Here are some numbered points:
tensor([ 26, -37,  17,  15, -26,  19,  20, -31,  13, -23,   1,  20,  23,  62,  50,  10,   5, -16,  33,   1, -55, -23,
        -39,  34]) 0
tensor([ -5,  -3,  11,   6, -15,  16,  -6,  -8,  -8, -18,  -2,  -4,   2,  -3,   7,   4,   3,  -4,  10,  -6,   2,  -1,
        -12,   3]) 1
tensor([  4,   6,   0, -31, -42,  53, -15,   5,  -9,   6,  13, -10, -48, -10,  14,  -2, -17,  10,  40,  -5,  -9, -19,
        -15, -30]) 2
tensor([ -6,  11,   5,  34,  40, -56,  20, -38,  10, -21, -26,  10,  50,   0, -55,  14,  -5, -41,   0, -11, -35, -26,
         -9,  22]) 3
tensor([  3,   8, -17,  11,  28, -63,  38, -38,  33,   3, -12,  17,  32,  46,  35,   3,   7, -17,   0,  23, -47, -28,
          6,  28]) 4
tensor([ 47, -63, -14, -15,  37,   6,   6,  29,  17,  46,  18,   7,  -4,  28,  13, -25,   9,  22, -23, -10,  52,   5,
         27,  -1]) 5
tensor([ -4, -31,  -7,   0,   0,  13,  -7,  50,  -1,   8,  11,  10, -10,  11,  69, -12,  15,  41, -47,  17,  51,  49,
         22,   6]) 6
tensor([-42,  33,  -4,  -5, -18,   4, -24,  49, -13,  -7,  -1, -15, -21, -41,  19,  -6,  11,  26, -41,  11,  36,  49,
         26, -12]) 7
tensor([  7,   1, -23, -12,   1, -18,  32,   1,  23,   9,   0,  15,  -4,  46,  64, -10,  -5,  -2,  -9,  24, -33, -13,
         11,   4]) 8
tensor([ 24, -25, -21, -21,  14,   7,  20,  21,  14,  27,  13,   6, -19,  30,  26, -16,   2,  11,  -2,   3,  15,  -8,
         17,  -9]) 9
tensor([ 27, -39,  22,   5,  -3,  35, -18, -15, -20,   0,  14,   8,   5,  -8, -47,  15,   2,  -1,  31, -33,  16,  -6,
        -21,   1]) 10
tensor([ -9,  33,  -2, -30, -41,  34,  -8, -10,  -7,  -1,   2, -13, -39, -18,   2,  12, -20,  -3,  36,   5, -22, -27,
        -16, -29]) 11
tensor([ -9,  18,  -2,  32,  46, -52,  19, -40,   9, -11, -21,   5,  47,  -5, -69,  14,  -5, -40,  -1, -11, -31, -24,
         -3,  18]) 12
tensor([ -8, -12,   3,  13,   4,  -9,   3,  15,   3,  -8,  -1,   3,  14,   2,   8,  -1,  11,   4, -20,   3,   5,  14,
          5,  18]) 13
tensor([ 17,   4, -26,   1,  56, -78,  30, -42,  33,  34, -14,  -1,  22,  23, -47, -12,  -7, -22,   1,   6, -34, -32,
         19,   8]) 14
tensor([  0,   6, -12,  -5, -10, -18,  15,  -8,  19,   7,  -3,   7,   0,  41,  62,  -1,   5,   0, -10,  32, -28,  -3,
          4,   6]) 15
tensor([  2,  -2,  18,   6, -19,  26, -11,  -6, -22, -13,   2,   3,  -1,  -1,  -9,   9,   5,   1,  13,  -7,   9,   8,
        -11, -12]) 16
tensor([-13,   7,  42,  38, -28,  13, -22, -49, -22, -59, -10,   5,  48, -24, -22,  34,  13, -22,  32, -12, -15,   5,
        -43,  22]) 17
tensor([ 13,  -5,  28, -15, -57,  68, -20, -24, -15, -29,  11,   0, -21, -12, -10,  20,  -7,  -6,  57, -21, -20, -18,
        -38, -12]) 18
tensor([-83, 125,   1,   2, -16, -53, -16, -26, -10, -50, -38, -23,  -3, -71, -50,  36, -15, -34,   8,  43, -56,  -9,
        -11,   6]) 19
tensor([ -1,  16,   9, -34, -46,  43, -21,  -2,  -5,   4,   9, -17, -44, -14,  14,   9, -12,  10,  38,   2, -12, -20,
        -15, -30]) 20
tensor([-18,  24, -20, -26,  -2,  -2, -12,  20,  -6,  24,   4, -19, -37, -30, -21, -17,  -9,  13, -17,  16,  17,  15,
         30, -25]) 21
tensor([ 17, -36,  22,  13, -19,  47, -17,  12, -23,  -9,  19,   0,  10,   2,  13,  11,   8,   9,  12, -23,  30,  13,
        -23,   8]) 22
tensor([-37,  18,  20,  50,  42, -48, -13,  12, -11, -23, -25,  -3,  50, -34, -35,  12,  20, -12, -50,  -2,  29,  28,
          3,  17]) 23
tensor([ -14,   44,   37,   23,  -20,   -6,  -21,  -55,  -27,  -47,  -25,  -11,   32,  -59, -101,   46,   -6,  -32,
          41,  -29,  -25,  -10,  -36,   12]) 24
tensor([ 20, -26,   7, -10,  23,  25, -21,   3, -26,   9,  12,  -8,  -7, -35, -87,  -4,  -1,  -1,  27, -47,  54,  -7,
        -10, -18]) 25
Which two points above are nearest to each new point? Their numbers follow each, nearest first.
tensor([-34,  33,  -6,  -8, -17,   9, -23,  51, -19,  -7,  -1, -13, -29, -49,  14,  -8,  10,  27, -36,   4,  39,  49,
         28, -12]) 7 21
tensor([-41,  28, -15,  -9,  -9,   4, -20,  56, -13,  -1,   0, -17, -28, -42,  26, -13,   7,  30, -43,  12,  42,  48,
         30, -11]) 7 21
tensor([-35,  28, -18, -15,  -2,  -2, -19,  45, -10,  11,   2, -16, -31, -36,  15, -14,   3,  28, -38,  15,  35,  37,
         30, -17]) 7 21
tensor([-39,  35, -10, -12, -13,   0, -17,  47, -14,   1,  -1, -17, -31, -43,  14, -11,   6,  26, -39,  17,  34,  41,
         24, -17]) 7 21
tensor([-43,  29, -12,  -5,  -7,  -2, -20,  49, -10,  -1,  -2, -17, -21, -40,  19, -14,  11,  30, -45,  12,  44,  46,
         30, -10]) 7 21
tensor([ -5, -22,  18,  40,   7,  -5,   7,  -5,  -4, -30,  -5,  13,  47,  16,   5,  12,  19, -11, -10,   0,  -3,  16,
        -12,  26]) 13 1
tensor([-15,   4,  11,   8, -42,   8,   1,  11,   6, -36,  -3,   7,   2,  36,  87,   7,   5,   8, -11,  41, -35,  18,
        -13,  22]) 15 8
tensor([-26,  36,  21,   0, -40,  24, -25,   1, -26, -34,   0, -10, -10, -59, -36,   9,   7,   3,  16, -17,  20,  20,
        -13, -14]) 16 1
tensor([ -4, -39,  -2,  23,  17, -12,  12,  41,   2,   1,   1,  26,  14,  50,  95, -13,  28,  27, -60,  24,  29,  47,
         16,  13]) 6 13
tensor([ 47, -66, -17, -21,  40,  11,   3,  39,  10,  47,  22,  10, -10,  21,   1, -29,   0,  22, -23, -24,  62,   7,
         24,  -3]) 5 9
tensor([ 15,  -8,  25, -20, -63,  75, -23, -17,  -8, -20,  17,  -7, -28,  -6,  -9,  17,  -9,   9,  50, -17, -19, -15,
        -35,  -5]) 18 2
tensor([ -3, -22,   4,  35,  13,   0,   5,  10,  -2, -23,  -4,   7,  38,   8,   2,   4,  10,  -5, -12, -11,  15,  14,
         -5,  26]) 13 1
tensor([-28,  49, -17, -31,  -7, -17, -14,  -1,  -4,  24,  -3, -15, -35, -40, -27, -14, -14,  -3,   9,  17,  -1,  -8,
         16, -24]) 21 11
tensor([ 10, -20, -14, -12,  32, -15,   8,  23,  15,  27,  10,   7,  -2,   8,  25, -14,  12,  17, -23,  12,  31,   6,
         21, -10]) 9 5
